In the data rows, the value 50 means zero.
Here are some numbered points:
np.array([37, 65, 59, 63, 32, 59, 50, 71, 57, 58, 37]) 0
np.array([50, 56, 52, 57, 43, 24, 31, 51, 15, 61, 15]) 1
np.array([46, 67, 61, 55, 51, 59, 43, 63, 66, 54, 54]) 2
np.array([72, 60, 45, 17, 34, 41, 47, 23, 30, 78, 55]) 3
np.array([62, 54, 49, 31, 47, 36, 44, 34, 41, 52, 48]) 4
np.array([57, 82, 42, 44, 76, 69, 53, 48, 65, 59, 91]) 5
np.array([25, 63, 63, 65, 64, 58, 66, 88, 69, 30, 62]) 6
np.array([45, 48, 56, 42, 38, 36, 47, 44, 37, 55, 29]) 7
np.array([50, 31, 50, 73, 53, 61, 49, 65, 69, 40, 56]) 8
np.array([66, 40, 37, 31, 49, 46, 45, 28, 42, 49, 46]) 9
np.array([50, 31, 46, 34, 38, 35, 43, 38, 45, 39, 36]) 10
np.array([62, 55, 47, 27, 50, 36, 45, 25, 39, 60, 48]) 11
np.array([26, 66, 80, 89, 38, 58, 42, 85, 45, 67, 27]) 12
np.array([45, 55, 57, 56, 47, 69, 62, 69, 63, 50, 66]) 13
np.array([72, 21, 36, 19, 36, 23, 39, 24, 43, 32, 26]) 14
np.array([49, 48, 53, 56, 55, 54, 50, 49, 61, 52, 56]) 15
np.array([38, 49, 67, 50, 50, 54, 74, 84, 51, 53, 75]) 16
np.array([26, 54, 40, 42, 63, 52, 55, 45, 52, 41, 45]) 17
Which three points above are nearest to each new point by angle? Their numbers follow each, nearest first.
np.array([52, 60, 60, 51, 46, 37, 43, 58, 37, 53, 36]) -> 1 7 12
np.array([69, 27, 47, 41, 42, 33, 44, 34, 48, 38, 44]) -> 14 10 9
np.array([65, 42, 46, 44, 49, 64, 59, 47, 59, 51, 69]) -> 5 13 15
np.array([62, 40, 48, 52, 54, 61, 53, 52, 52, 48, 65]) -> 8 15 13
np.array([46, 53, 57, 53, 52, 48, 62, 62, 43, 54, 61]) -> 16 13 6
np.array([49, 55, 58, 59, 60, 42, 33, 41, 45, 51, 36]) -> 1 7 12
np.array([45, 49, 56, 64, 53, 52, 40, 44, 45, 58, 43]) -> 12 1 7
np.array([33, 40, 61, 76, 52, 52, 40, 41, 49, 55, 34]) -> 12 1 0
np.array([45, 43, 29, 58, 65, 58, 49, 41, 63, 39, 49]) -> 17 8 15
np.array([39, 46, 51, 67, 79, 32, 44, 31, 43, 43, 25]) -> 1 17 7
np.array([51, 67, 52, 30, 49, 31, 59, 66, 39, 44, 47]) -> 4 7 1
